In the rows, 128 means zero.
Each path below is one point turned by a fixed rotation once a step. After each direction that follows a path, write how fast that rotation turns it, in degrees each step (0 if it stays still).
Each turn is a multiple of 5 degrees from 10 to 175, or 0.
Each row of a path follows its step; steps can be skipped.

step 0: [135 127 128 117 138 134 132 149 123 141 125 136 134 132 131 130 132 131
 132 138 137 130 133 124 120 124 124 124 121 128 127 124 128 129 135 130
 127 139]
step 1: [136 126 126 130 121 126 142 127 124 131 137 132 127 130 121 119 145 137
 133 121 145 138 130 132 130 125 132 130 122 121 121 125 128 129 116 131
 128 130]
step 3: [127 135 122 132 120 123 124 128 135 120 122 125 129 127 129 133 121 120
 114 134 123 125 128 148 118 126 130 131 140 130 124 126 117 125 122 119
 132 125]
step 6: [128 122 136 129 144 137 129 133 123 139 136 132 134 117 112 137 125 126
 138 132 124 134 123 127 135 123 125 130 127 130 128 127 133 119 121 133
 126 121]
step 7: [136 123 121 124 131 128 130 129 128 133 135 125 138 123 143 138 132 121
 130 117 138 134 115 134 129 120 118 131 125 135 119 133 123 131 119 123
 126 128]
step 8: [133 126 129 123 117 122 124 129 128 130 121 131 134 141 132 137 143 135
 132 127 121 135 126 136 122 133 128 127 124 122 124 147 124 131 136 131
 131 136]
step 10: [113 129 135 126 138 136 138 124 135 123 125 133 123 123 124 118 118 135
 122 119 123 124 129 135 125 134 129 122 135 125 134 131 119 126 127 134
 122 114]
step 12: [127 137 124 119 128 127 130 135 125 126 130 127 139 129 127 136 129 130
 128 133 124 124 135 128 132 125 126 123 110 125 125 131 152 123 115 129
 130 131]
step 13: [137 120 137 127 128 115 128 140 121 132 136 131 124 134 129 130 131 120
 128 125 131 120 122 114 140 131 123 130 128 116 121 131 128 127 117 128
 125 136]
Directions:
[130 129 129 130 130 126 128 128 129 128 127 124 127 129 129 128 131 127
 130 130 128 131 131 127 128 128 124 131 124 126 123 131 127 129 123 126
 127 125]	65
[129 130 129 130 129 132 126 130 128 127 124 128 132 129 130 128 128 128
 122 126 129 131 128 125 125 125 127 128 129 132 127 129 127 128 127 131
 132 128]	95
[126 128 127 128 127 124 125 129 126 126 130 127 128 128 132 129 127 126
 126 131 127 129 126 127 124 128 129 124 125 125 129 131 127 124 128 126
 128 132]	80
[125 129 131 129 127 128 128 129 126 126 130 132 127 124 126 127 126 130
 130 127 132 133 132 124 126 127 127 128 129 126 128 128 125 129 130 128
 126 127]	80

step 1: [126 129 132 134 124 127 121 127 142 137 132 128 126 124 120 125 131 135
 128 140 127 115 130 137 121 133 122 121 121 138 117 124 125 136 129 123
 129 125]
step 3: [132 135 135 136 132 129 127 123 133 146 127 129 131 132 137 131 128 123
 125 127 129 131 118 135 128 137 129 131 134 136 123 125 122 133 120 144
 135 131]
step 4: [132 141 136 134 124 135 119 122 136 131 137 132 119 125 134 125 128 125
 131 137 136 140 121 127 117 125 133 127 120 138 122 128 124 129 130 125
 130 124]
step 6: [127 138 141 124 132 131 125 124 131 137 129 125 117 124 127 143 128 120
 119 125 120 131 122 136 132 122 127 118 140 132 132 122 133 132 132 128
 132 126]
step 7: [134 134 122 129 132 124 126 121 134 126 138 131 119 127 142 128 128 123
 123 130 119 134 131 129 120 130 137 116 136 131 122 128 134 141 123 119
 129 130]
step 9: [128 129 128 121 136 134 137 136 133 135 129 138 116 135 122 126 129 127
 125 129 112 135 122 131 121 123 132 127 130 129 139 121 124 136 128 135
 128 119]
step 10: [137 126 123 128 134 123 127 134 136 127 133 139 119 137 125 120 123 125
 124 127 124 130 130 142 124 125 130 115 133 129 123 132 121 123 139 121
 138 129]
step 12: [125 128 120 123 128 124 140 132 133 139 121 136 120 132 133 136 131 125
 117 134 126 127 119 134 129 132 133 131 126 139 138 132 118 127 129 121
 122 136]
step 13: [129 136 116 136 136 126 126 140 135 131 116 137 121 127 127 122 130 122
 132 136 129 130 122 126 131 135 132 128 132 140 119 122 128 128 136 129
 135 136]
Directions:
[126 127 129 128 127 130 128 129 127 134 127 129 125 132 128 129 131 126
 127 126 125 130 127 128 132 130 127 130 131 124 130 128 128 127 128 130
 124 129]	115
[126 128 129 126 130 129 124 129 127 128 129 126 128 129 130 129 124 128
 126 125 130 126 132 132 130 132 126 125 130 126 130 130 129 130 127 126
 131 127]	85

step 0: [125 119 138 122 121 126 127 138 120 120 129 137 125 128 131 136 116 139
 124 118 120 136 127 118 118 130 130 132 128 133 121 126 118 127 140 139
 130 126]
step 1: [130 127 131 121 117 127 132 132 124 137 116 131 126 124 130 129 129 134
 129 119 132 119 127 134 137 132 128 120 133 130 120 123 111 141 133 113
 135 122]
step 2: [129 124 132 125 109 123 126 138 125 129 128 122 127 134 116 136 137 130
 124 125 124 130 121 119 129 123 129 127 141 117 139 125 129 131 140 135
 124 120]
step 3: [123 122 126 124 126 122 133 143 117 127 122 137 128 132 131 128 130 135
 125 123 114 132 140 128 120 126 116 126 125 134 126 142 118 138 135 124
 127 124]
step 5: [127 123 113 132 123 125 132 142 121 126 132 122 135 131 119 130 141 119
 127 129 122 134 127 132 131 131 131 138 134 125 135 141 127 127 142 131
 117 124]
step 7: [138 118 122 124 113 137 138 129 132 133 133 120 132 114 130 136 124 119
 134 125 128 127 128 137 137 135 131 131 125 131 119 126 125 122 138 122
 119 128]
step 8: [127 134 123 134 119 121 128 130 119 127 140 119 127 141 121 131 129 120
 125 127 130 141 128 138 126 124 146 136 135 124 122 134 120 132 128 125
 126 119]
step 11: [132 137 131 131 120 127 130 132 134 127 130 117 133 142 117 130 138 137
 121 128 129 135 127 129 115 119 132 133 135 114 123 127 122 136 133 134
 121 133]
step 12: [126 129 120 114 136 130 127 142 127 123 127 132 130 128 126 136 124 138
 134 118 125 134 129 132 126 117 111 129 115 128 116 128 125 135 132 132
 125 131]
Directions:
[128 130 129 124 131 130 131 128 128 125 130 129 127 127 129 127 128 126
 128 127 124 126 127 133 126 130 124 125 129 130 126 123 128 128 128 126
 129 128]	125
[129 131 130 128 127 124 126 127 126 125 126 128 129 127 130 131 133 126
 126 127 126 130 130 132 126 127 131 127 129 127 129 129 129 125 130 131
 131 131]	125
[131 128 130 131 127 127 131 124 130 130 125 133 127 127 127 129 127 128
 130 125 123 126 132 127 127 130 130 130 124 130 126 128 130 129 129 129
 127 128]	115
[127 127 130 125 131 129 128 127 124 126 131 127 128 132 123 125 130 127
 130 127 126 131 132 124 128 126 128 127 127 128 127 129 128 128 129 132
 129 127]	120

step 0: [123 133 135 135 126 124 129 118 122 137 124 116 130 130 139 142 131 124
 127 133 128 138 124 120 130 110 122 122 129 120 136 130 126 126 119 127
 124 125]
step 2: [127 122 122 136 123 125 112 124 127 124 125 138 123 119 121 120 136 131
 123 128 123 129 128 135 125 129 122 125 119 117 124 118 114 129 116 126
 121 132]
step 3: [125 114 130 123 128 141 121 119 129 129 140 129 127 144 126 134 120 125
 130 128 120 143 134 138 115 127 124 133 127 125 127 128 125 129 124 121
 123 121]
step 5: [125 128 143 133 128 117 131 119 116 124 124 136 125 121 127 127 138 128
 133 126 122 130 141 121 125 123 133 123 127 124 136 133 136 115 130 118
 122 123]
step 7: [129 124 129 135 125 138 115 122 130 119 127 126 123 119 124 137 123 114
 118 127 122 127 122 133 142 123 126 125 135 111 129 127 125 129 134 127
 134 125]
step 8: [118 130 122 133 145 125 132 121 123 130 141 128 128 123 128 125 121 126
 131 122 132 142 133 130 126 130 124 122 134 115 126 134 120 123 118 130
 137 119]
step 9: [121 133 128 130 130 133 126 117 122 134 112 121 132 130 137 127 135 133
 130 129 121 139 120 134 123 128 123 126 139 126 127 127 132 119 112 131
 122 141]
step 10: [125 121 137 124 124 125 120 130 135 121 121 121 136 123 129 130 142 128
 120 126 134 141 145 126 129 134 125 135 129 119 120 124 132 127 128 116
 119 128]
step 11: [123 129 129 129 113 122 125 119 115 128 135 132 123 125 116 129 126 133
 123 115 126 132 127 133 126 133 116 129 111 120 123 125 132 140 124 126
 126 130]
Directions:
[126 132 129 129 127 129 123 128 129 126 132 127 129 131 126 128 122 131
 130 128 129 130 124 126 126 127 128 128 129 125 128 129 127 129 131 127
 130 126]	85
[129 125 130 127 126 130 126 130 128 127 124 122 130 130 131 129 126 124
 130 127 130 128 126 130 131 131 130 130 128 128 130 130 125 128 129 125
 128 130]	120
[129 132 129 128 129 129 126 126 128 128 125 130 131 127 128 127 129 125
 125 125 131 127 129 129 130 131 128 126 124 128 126 128 129 128 129 128
 132 122]	115

step 0: [115 124 131 126 131 138 127 127 129 129 137 132 123 134 133 130 114 141
 114 126 121 138 126 119 118 123 135 122 133 125 132 125 128 127 129 123
 125 138]
step 2: [129 129 123 142 128 116 129 108 130 125 134 128 119 123 114 129 135 123
 126 126 137 136 123 131 139 129 129 127 131 123 127 130 123 124 122 124
 121 125]
step 4: [135 126 139 122 139 132 132 137 126 132 126 130 147 141 122 136 130 133
 124 122 129 134 118 128 128 128 139 124 134 132 128 120 135 125 124 131
 126 129]
step 6: [122 134 129 129 123 117 127 119 144 140 131 126 127 118 131 136 125 134
 131 131 137 130 129 132 123 131 115 130 126 138 126 117 116 129 124 132
 130 134]
step 8: [139 126 127 139 128 130 125 131 120 125 133 132 135 140 127 128 128 131
 123 117 130 130 132 137 124 118 135 127 129 130 126 136 117 124 142 136
 143 127]
step 9: [129 126 123 129 130 147 113 129 122 133 136 144 126 128 127 136 119 127
 131 133 124 135 123 129 128 133 131 119 129 130 128 128 134 128 133 141
 123 129]
step 10: [127 134 137 131 127 134 130 118 141 126 133 132 120 123 140 132 137 133
 120 128 125 133 136 122 126 134 134 125 125 136 132 136 139 127 115 137
 127 136]
step 11: [137 121 127 138 142 121 140 114 138 119 131 124 125 133 126 127 120 121
 129 128 129 120 127 121 128 133 119 134 120 135 132 130 125 135 124 129
 121 131]
step 12: [137 126 118 128 131 125 128 129 141 129 128 124 127 124 123 126 130 120
 123 117 138 121 119 131 130 118 139 131 130 113 128 125 127 130 139 130
 125 141]
Directions:
[128 129 129 124 128 126 127 132 127 125 127 125 129 124 128 128 128 130
 130 130 129 129 124 128 127 129 129 132 129 131 125 125 124 127 129 129
 130 128]	40
[129 125 128 131 126 126 129 127 129 126 121 130 127 129 126 128 128 125
 128 125 127 128 126 131 123 129 130 129 127 124 126 125 128 129 129 128
 130 127]	80
[128 131 126 128 128 127 130 128 127 127 130 129 130 126 127 128 126 131
 130 123 126 128 132 124 126 128 127 129 124 128 129 127 126 132 127 131
 132 125]	145
[125 126 127 129 124 127 124 126 125 128 130 131 126 130 127 128 131 130
 128 126 127 126 129 127 133 126 129 132 127 128 128 126 125 123 131 127
 129 126]	60
